In the rows, 128 means zero.
One turn moves each row of this set onto another row. After a few examples, where does it send each row asked below?
J868: [137 148 154 124 135 117 141 133 124 129 114 117 125 148  89 128 151  95
 121 106 112 164 139 157 114 136 127  87 126]
J570: [173 116 139 101 107 146 144 135 155 142 104 146 151 124 122 118 130 129
 103 115  84 122 136 124 146 142 126 141 134]
J110: [153 126 130  87 139 146 130 125 140 148  85 115 129 123 125 111 106 130
 135 122 118 147 126 114 135 104 130  93 116]
J60: [130 139 134 131 107 130 140 124 134 116 154 116 141 153 113 116  90 130
 144 133 123 126 122 132 100 169 130  86 135]
J353: [151 112 118 118 117 126 121 132 133 137 121 153 143 137 150 116 157 130
  87 130 111 126 122 143 125 108 124 115 141]
J51: [133 106 120 114 104  99 151 124 149 139 121 133 157 142 141 106 111 116
 126 120 115  79 127 124 138 170 148 114 133]
J463: [121 170 156 109 120 119 151 135 127 128 118 128 128 120 118 129  98  91
  74 127 108 122 118 138 108 136 122 109 115]
J88: [120 130 155  98 112 109 149 145 110 157 140 160 138 131 128 129 155 105
 106 119 116  99 132 151 124 131 137 133 151]
J584: [141 146 145 139 133 130 127 146 136 123 137 162 149 118 139 129 133 129
 106 108 134 129 111 114 114 104 146 133 123]
J688: [129 106 172 103 103 132 150 124 141 129  98 134 140 137  76 119 141 138
 119 101  99 126 135 110 120 144 131 139 114]
J326: [115 117 144 117 142 140 151 123 111 146 124 169 152 158 118 135  93 124
 129 121 144 123 132 129 113 132 104 107 123]
J662: [133 151 165 115 143 140 160 135  94 129 146 125 142 127  94 112 134 123
 139 130 119 148 145 118 133 133 105 122 117]
J517: [143 152 113 119 118  96 150 119 109 123 119 127 109 108 115 111 116  94
 135  92 100 120 107 114 121 146 153 108 156]
J844: [106 101 151 121 113 113 126 121 119 124 115 141 132 150 103 117 168 140
 102 116 126 130 123 130 100 111 128 113 120]
J80: [149 157 149 109 106 120 141 121 128 130 104 126 135 134 116 136  99 173
 140  95  99 122 111 122 111 118 134 107 117]
J188: [129 140 123 111 125 115 139 130 100 155  98 131 134 110 111 116 122  75
 153  92 119 122 116 116 116 146 160 113 138]
J602: [111 131 122 153 122 106 137 128 149 161 123 117 131 121 110 152 115 135
 143 130 120 145 139 134 146 116 147 134 103]
J878: [126  72 149 107 120 120 150 114 122 135 127 153 123 124 119 130 115 127
 164 115 122 125 113 134 159 145 143 114 116]
J944: [128 113 138 105 135 142 167 124  88 131 136 132 154 132 128 124  98 131
 125 128  94 120 121 118 145 159  98 122 129]
J893: [126 161 130 118 107 107 122 139 144 118 122 117 118 111 108 128 144  87
 125 103  94 152 121 140 146 131 130 119  94]
J633: [127  85 128  95 122 121 132 137 129 123  88 134 126 132  71 127 109 127
 129 135  83 129 110 123 134 125 134 134 132]
J317: [155 126 142 130 107 106 140 150 138 112 129 128 113 115 111 116 146 128
 149 156  87 137 110 127 159 148 138 116 112]
J352: [136 167 101 105 129 109 142 120 124 115 119 115 113 149 116 120 113 109
 129 114  97 108 114 111 104 134 160  97 142]
J493: [135 115 118 109 128 145 129 115 159 125 128 113 141 129  83 119 144 126
 117 109  84 128 123 108 126 154 119  88 107]
J594: [118 106 105  99  98  96 110 122 155 145 128 117 134 114 109 139 124 115
 162 105 121 122 134 134 139 132 143 113 119]
J683: [119 120 134 125 119 142 138 128 151 126 125 116 154 156 131 124 109  91
 171 119 123 115 131 113 140 145 125  85 110]
J2: [128 137 140  89 131 138 128 131 144 132 110 148 150 142 114 117 154  76
 100 129 104 102 129 111 156 140 117 115 121]
J174: [126 117 156 105 134 122 157 122 124 132 115 121 135 147 112 106 100  94
  91 112 117 136 131 122 113 187 128 110 132]
J228: [126 152 153 118 137 124 125 128 125 134 136 134 132 126 107 109 166 142
 169 150 121 121 119 135 147 121 123 104 122]
J550: [141 141 123 109 118 132 105 150 151 122 103 164 145 120 106 119 129 129
 123 135 109 138 103 126 138 151 145 155 136]
J413: [126 108 134 118 109 116 151 129 125 149 157 125 129 118  96 131 143 154
 121  98  96 123 126 148  95 145 139 106 138]
J731: [122 137 152 128 117 117 121 127 118 130 111 134 124 131 105 139  75 118
  84 141 126 122 117 127 167 141 133 111 127]
J41: [144 137 118 134 105  93 136 134 148 137 120 129 147 143 119 129 162 116
 155 113 109 106 135 159 138 120 147  91 127]
J525: [122 155 111  95 136 127 131 131 114 147  98 117 137 151 113 125 117  90
 150 114 117 112 122 113 100 133 167 102 123]
J742: [124 118 119  93 121 104 133 123 104 132  92 134 135 114 133  95 132  97
 121 146 134 152 124 113 142 119 127 137 126]
J84: [102 129 135 128 113 108 131 144 144 148 119 126 122 132 127 148  94 147
 119 142 142 113 136 123 157 133 151 125 137]
J770: [123 127 154 127 117 115 155 135 126 139 115 133 130 136 132 116 130  59
 166 131 106 125 123 148 156 132 123 110 128]
J28: [120 150 140 116  87  79 145 118  93 115 112 147 142 125 123 120 125 139
 127 119 115 127 108 121 119 133 131 151 126]
J586: [121 115 127 109 128 125 132 118 118 137 125 141 142 131 140 119 129 152
 155 146  97  93  95 136 159 147 116 104 134]
J637: [126  90 150 126 137 118 156 134 115 126 123 133 130 129 103 137 113 127
 112 107 107 121 119 111 109  79 135 112 119]
J577: [144 171 139 140 129 126 141 159 127 121 125 146 141 149 111 121 124 125
 115 162 109 134 130 122 114 134  99 109 118]
J90: [132 139 138 153 127 115 127 111 122 143 116 124 133 120  88 141  98 106
 107 129 104 156 121 138 157 125 128 121  92]
J445: [114 114 131  90 110 110 141 118 136 155 123 127 143 122 119 140  80 120
 110 129 135  92 132 132 102 137 135 102 141]
J310: [134 146 155 133 104 103 157 131 111 128 144 133 117 133 113 110 112  96
 138 146 104 136 115 169 117 156 127 112 153]

J878 -> J326
J110 -> J80
J353 -> J570
Where do these go?
J84 -> J731
J893 -> J594
J868 -> J41
J637 -> J584
J2 -> J493
J310 -> J770
J188 -> J525
J586 -> J944

One turn moves each row of this set onto another row. After a few examples, where does it send each row asked below?
J200: [127 105 116 145 131 118 136  93 148 108 143 128 110 101 145 132 121 124
 136 141 149 158 138]
J598: [107 139 119 118 102 115 132 155 139 114 141 123 137 143 145 157  95 114
 124 117 132 126 163]
J564: [131 158 109 131  94 114 132 150 116  93 143 109 135 130 137 156 122 118
 123 122 126 130 141]
J176: [119 127 111 130 127 133  98 119 136  95 123 108 155  94 129 132 128 117
 119 113 114 140 173]
J3: [138 112 116 100 108 156 135 134 119 115 125 118 134 136 115 126 116 106
 123  70 124 137 140]
J191: [141 133 119 156 132 103 123 133  97 121 163  85 126 150 122 153  93 137
 124 105 141 133 128]
J19: [ 78 117 118 168 163 112 141 119 132 130 131 112 123 140 109 131  91 110
 121  92 135 141 140]
J591: [ 91  93 114 139 134 127 112 102 120 110 106 114 123 127 107 113 126  94
 116 109 116 117 144]
J687: [142 134 123 104 181 133 138 127 127 118 130 111 124 124 117 131 126 127
 126  91 136  93 153]
J850: [164 132 125 130 171 121 129 128 138 118 125 140 124 134 118 132  92 112
 121 151 132 152 133]
J764: [102 133 153 141 126 114 110 143 117 128 148 100 130 160 128 130  95 134
 127 128 142 120 154]
J135: [116 125 120 158 147 120 133 133 119 111 153 124 160 101 123 146  92 129
 142  99 124 164 150]
J119: [147 113  78 130 137 126 133 120 143 112 137  91 125 131 124 136 147 110
 132  72 127 139 144]
J746: [143 130  96 148 146 116 132 111 111 125 112  75 119 148 111 115 119 130
 100  79 119 133 141]
J449: [121 147 119 123 118 151 142 137 105 109 155 127 115 134 136 140 105  87
 127 103 115 152 146]
J508: [137 138 134 165 162 126 134  84 132 126 141 139 127 127 132 127 122 112
 112 132 145 155 146]
J710: [127 119 161 132 170 114 130 104 119 116 122 139 122 129  98 122 136 115
 123 107 155 145 155]
J423: [119 116 111 133 128 114 140 122  96 144 117  88 120 166 115 131 120 117
  94  83 138 148 131]
J684: [108 108 135 115 140 105 136 115 145  95 107 125 102 106 114 132 133 124
 127 119 157 162 156]
J96: [126 100 107 151 125  83 129 127 106 116  98  96 145 153 107 129 129 136
 112 118 126 148 133]
J303: [134  97 113 124 153 121 159 138 124 117  98 129 102 123 142  98 128 120
 126 132 147 146 164]
J66: [141 124  92 143 158 121 156 110 101 128 103 140 145 139 139 138 114 117
  94 128 120 130 130]
J134: [127 118 109 164 129  79 132 129  94 121 142 103 130 145 131 140  97 136
 132 128 117 114 139]
J306: [122 115 111 105  98 131 133 135 123 124 127 105 130 144 128 128 153 109
 125  87 132 113 139]
J340: [151 129 111 132 153 136 130 133 155 105 115 137 111 122 151 105 119 129
 142 138 139 134 134]
J49: [125  97 102 133 143 128 134 124 147 126 138 103 130 130 152 136  88 153
 121 131 161 110 139]
J128: [118 123 120  98 132 132 161 144 104  92 105 120 117 110 119 137  86 128
 111 130 134 145 141]
J74: [148  97 131 119 182 110 144 133 130 137 125 116 112 136 112 123 105 113
 118 133 152 142 170]

J850 -> J340
J508 -> J200
Where do these go?
J191 -> J564
J19 -> J135
J687 -> J66
J764 -> J449
J134 -> J598

